One turn sends every row of this set to another row. A few are shown first. Where does it send the rows asked after them?
fude: [ -7   8   8   8   7  -1   7  -7   4   5   6   1  10   9 -16   3   7   4
  -9   0  -5   1   3   5   3  -5  -8  -9   1   4   8   4  -5  -4  -8   4
  -4   8   6   1   2]
gud: [-8 14  7 -4  0 -5  4 -1 -3 -1 -4 12  3  2 -9 -5  0  1  5 -3 -1 -1  3  5
  3 -1 -5  2  0  4  0 10 -6  0 -8 -3  6  1  2 -1 11]
Kevu: [ -4  10   9  -2  -5 -13  -5 -12   6   1   3   1   9   2  -6   3  -3   3
  -1   5   0  -3  -2   7   5   7   9  -6  -5   8   6   1   2   9  -6   4
  -1   2   6   1   3]
tugo: [ -4   9   8   1   6  -3  -6 -11   5   3  -6   1   4  -8 -14   3   8   4
   5  -1  -5  -2   7  -3   7   2   3 -14   4   3   4   1   2   3  -5   1
   1  -4   2   4   7]
maba: [  2  13  11   9  11  -5   4  -5  -2   6  -1  -3  11   0  -7   5   8   2
  -6   2  -4   0  -6   4  -2  -1  -5  -2  -5  11   8   7  -2   8 -12   1
   1   8   1   1  12]
tugot: [ -1  10   6  -3  -1  -4   3  -5   2 -10  -1  -7   4   0  -2   0   0  -1
   0  -3   2   0   5  -5  -4   5 -10  -3  -1   1   3   4   3  -1   0   6
   2   2   6   6   8]
Zad: [ -4   7   9   3  -3   0   1 -16   2  -7   3  -2   8   3 -14  -1   2   0
   4   5  -7   5   2   4   4  -1  -5  -4   6   4   3  -5  -4  -1 -10  -3
   0   9  13   1   0]
pumom: [-4 11 13 12  9 -9  5 -5 -1  5 -7 -4  5  0 -7  3  6 -1 -5 -3 -2 -3  1 -2
 -2  7  3  2 -1  2  9  8  0 -6 -4  1  5 12  9  7 11]
pozi: [ -3  10   3  16  -1  -5   6  -6   2   0  -4 -12   6   0 -13   4   0  -1
  -1  -9  -7  -3   6  -1   1  -4   3  -5  -4  -3   3   5  -3   2  -2   5
   1   3   4  -5   2]
darug: [-10   9  12   6  -1  -6   4  -6   3  -8  -3   1   6   2 -23   4   4   2
  -1  -7   1   0   0   8   4   0  -7  -4   7  10   6   5  -1   2  -1  -2
   5   5   6   4  -2]
kogod: [ 3  5  1  1  1 -4 -3 -8  0  6 -7 -4  6  5 -6  3  4  3 -3 12 -3 -2  0 14
  4 -3  0  1  0  8  7 -1  0  7  0  3  8  6 11  3  8]
tobab: [ -5   9  10   3   6  -4   1  -7   9  14  -4   1   6  -3  -8  -2  -2   3
   5  -1 -12  -4   7   1   1   2   1  -5  -6   6  -6   1   1  -4  -2   6
   2   3   6   8   6]
veru: [ -1   6   6  13  -2  -6  11 -10   3   3  -1 -10   2   1  -7  -1   1   3
   2  -3   0   5   7   7   3  -5   2  -7   3   0  -1   1  -1   6  -9   9
  -2  -2   6  -2   1]
Lof: [-3 17  3  5  7 -4 10 -9  0  3 -6  7 13  2 -3 -3  8  1 -7  0 -4 -1  0 12
  0 -2 -5 -2 -2 12  6  2 -6 11  5  0  3  7  3  4  4]
Rak: [ -6  14   7   0   6  -5  -5  -7   5  -2  -3  -1   4  -5   0   5   4  -2
  -2 -10  -2  -5  -7  13   7   1   2  -3  -1   7   2   3  -7  -2  -3   2
   7   5  12   0   3]
Gak: [ 1  6  1  9 10 -4  7 -7  0 -2 -6  7  4 -3 -6  1  9 -3 -2 -2  1  9  0  7
  1  3 -8  1  7  1 10  1  3  5 -5 -1  1 -2 10  5  8]
bive: [ -7  11   0   6  11  -9   3  -5  -1   9  -6  14   6  -2 -17  -2   1   1
  -2   0  -8  -3   6   5   1  -7  -1  -5  -7   2   2   2   1   1  -3  -1
   6   4   3   2   9]
mekez: [ 0  6 20 -4 -1 -4  5 -7  2 10 -2 -1  5  0 -9 -2 -2  2  0 -1  2  2  0  3
  4 -6 -9 -5 -1  2  7  5  0  1  0  2  6 -4  7  4 11]
nor: [ -5  13   6   7   5  -1  -1  -7   6   6  -5   4  19  -1  -3   8   0   2
  -6  -1 -10  -3  -1   7   4   7   8  -1  -1   1   4   2  -7   5  -4   3
   1  10   4   4   4]
zubu: [  0   5   7   1   8  -9   3 -16   8   0  -3   0  -3  -2  -8   4   7   1
  -7   0  -1   2   8   3   5   8   1  -6  -9  -5   9  -1   2  -1  -8   8
   3   4   6   4  -2]
Boz: [ -1  13   4  15  -1  -4   9  -5  -3  -2  -6  -3   0   4 -10  -6   4   0
  -3  -3  -6   3   9   8   8  -5   1  -1  -1  -1   9   5  -4   2  -6   2
   2   2   6  -6  -2]
rul: [  0   5   6  -7  -3  -6   3 -13   8   5  -6   5   4   0  -7   0   0   3
   9   0  -6  -2   4   8   4   3  -6  -2  -4   3  -2   6  -2   4 -12  -1
   4  -4   7   7   4]
roge: [  0  16   6  -1  -4  -9  -1 -12  -2  -3   5  -4   3   1  -1   2   1  -6
   2   8  -5   1   4   1  -4   0  -3  -7  -6   5   7   0  -2   3  -5  -1
   5   6   1  11   0]
lolup: [ -4  15   8   7   1   0  -1 -14  -6   3  -6   5   6   5 -12  -4   1   3
  -5  -1  -6  -1   9  -2   0  -1   2   2  -3  -3  -3   5   5   4  -5  -1
   5   9   2  10   7]
luf: [-7 10  6 -7 -4 -3  5 -8  3 -5  0  7  5 -2  1  4  2  3 -1 -2  5  1 -4  5
 -1 -7  1 -5 -3 11  7  1 -3  2  3 -3 -2  2  5 -1  1]
kudi: [-2 10  6  3  0  5  0 -2  1 -3 -4  6  2 -7 -7 11  6 -4 -4 -6 -2  8  4  5
  0  1 -4  1  0 12  7  3  0  9 -1  1  2 -1  2  6  1]
vad: [-5 11 18  3  8 -3  4 -8  5  0 -2  3  6 -3 -5  9  6 -3 -4  3 -3  4  1 12
 -3  4 11 -5 -9 -5  2  1  1  0 -7  2  5  3  3  2  0]
Dasep: [ -5  13  12   4  -2  -4   7 -10  11  -1   1  -3  15   2 -17   4   7  -2
  -4   3  -5   1   7   9   0   3  -2  -7  -1  -1  -5   5   6  -1  -2   2
   2   8  12   0   1]
gusas: [-10   9   0   1   5  -1   3  -6   6  -3  -2   4   6  -2   3   9   6  -3
  -1   4  -4  -4   5   8   2   0   5  -5   6   6  -1   8   5   1   2   5
   2   8  -1  -1   7]
lutug: [ -8  13   9  -1   6  -8   7 -10   3   5  -4   7   5   1  -3  -4  13  -7
   0 -10  -7   8   1   5   6  -3  -6  -4  -3  -3   0   7   0   1  -6  -5
   3   4   4   2   5]
Zop: [ -4  10   8   9  -8  -8  13  -4   0  -4 -10  -8   6   1  -3   1   3   1
   3  -4  -2   2   5   6   3  -8  -1  -6   3  -1   5   8   0   0  -9  -2
   2   2   8  -2   2]
tef: [ -6  11   4   1   5  -7   3 -19  -1   0   3   5   3   8  -2   3  -5  -2
  -8  -3  -1  -6   3  14  -1  -4  -3  -3  -4   6   6   6   1   8  -6   9
   3   6   5   4   7]

tugo turns into mekez
bive turns into tobab
Where do these go?
Dasep turns into Zad
roge turns into kudi
Kevu turns into luf
kogod turns into Rak
veru turns into Zop
tugot turns into Gak

One turn sends every row of this set to another row. A few are shown first. Where does it send the rows asked after them?
Luv: [ -3  -7   1   2   1  -8  -1  -3  -1   6  -1  -4   3   0 -10   0   1]
lem: [ 0  9  1  0 -5 12  0 -2  5 -1  0 -1 -3  2  4  1  0]
bito: [  8   0   0  -5   4   5  -1  -3  -1  -7   2   5 -10  -4   1  -2   1]
digek: [ -5  -5   1   3   1  -7  -2  -2  -1   5  -2  -4   3   0 -11   1   1]
tokot: [ -6  -4   1   3   0  -6  -1  -2  -2   5  -2  -4   3  -1 -10  -1   4]
Vatad: [ 2  6  3 -1 -4 -4  2  7  0 -5  1 -5 -2 -2  9  5 -2]
Miga: [-3 -6 -1  2  0 -5  4 -5 -5  3 -5  2  6 -1 -7 -4  4]
feb: [  5   3   1  -5   3   6  -1  -2  -3  -8   2   5 -10  -5   0  -3   3]
lum: [ 0  8  3  0 -4 -3  2  7 -2 -6  1 -4 -2 -3  9  3  1]
zedu: [ 0  7  2 -2 -4 -4  2  4 -2 -6  1 -2 -1 -3 12  0  3]
kido: [  9   0   2  -5   3   5  -1  -2  -1  -6   3   3 -11  -4   0   1  -2]
Tud: [ 3  4  1 -2 -3 -5  3  3  0 -5  1 -2 -1 -1 13  0  2]
Vufe: [ 4  4  2 -2 -3 -5  2  4  1 -5  1 -3 -1 -1 12  3 -2]
des: [ 0  7  0  0 -5 11  1 -4  5 -2 -1  1 -2  2  6 -2  2]
noza: [ -3  -2   2   3  -2  -3   3   0  -5   4  -4  -2   5  -1 -13   2   0]
sav: [-6 -5  0  3  1 -7 -1 -3 -2  4 -2 -3  4  0 -9 -2  5]
kez: [ 3  4 -1 -1 -3 10  1 -6  7  0 -1  2 -2  3  8 -2  0]
tiko: [ -5  -3   0   3  -1  -3   3  -2  -5   2  -4   0   6  -2 -11  -2   4]
puguk: [ 0 -8  0  2  1 -6  5 -4 -3  5 -4  0  5  0 -7 -1  0]
gemo: [  4   5   2  -4   1   7  -2   1  -3  -7   2   3 -11  -6  -2   0   1]
kap: [ 2  6  2  0 -5 12  0 -1  7  0  0 -2 -3  3  4  3 -4]
zazib: [ 4  4  0 -1 -3 10  0 -4  7  0  0  0 -3  5  6  1 -4]
redof: [  7   3   3  -4   2   7  -2   1  -2  -6   3   2 -11  -5  -3   1  -2]
rizu: [-4 -7  0  2  2 -8 -1 -4 -1  6 -2 -3  4  0 -8 -2  2]
Pab: [  0  -6   1   3  -1  -5   3  -2  -3   5  -3  -3   4   0 -11   3  -3]

digek turns into sav
puguk turns into noza
Where do these go?
kez turns into kap
redof turns into feb
Vufe turns into lum

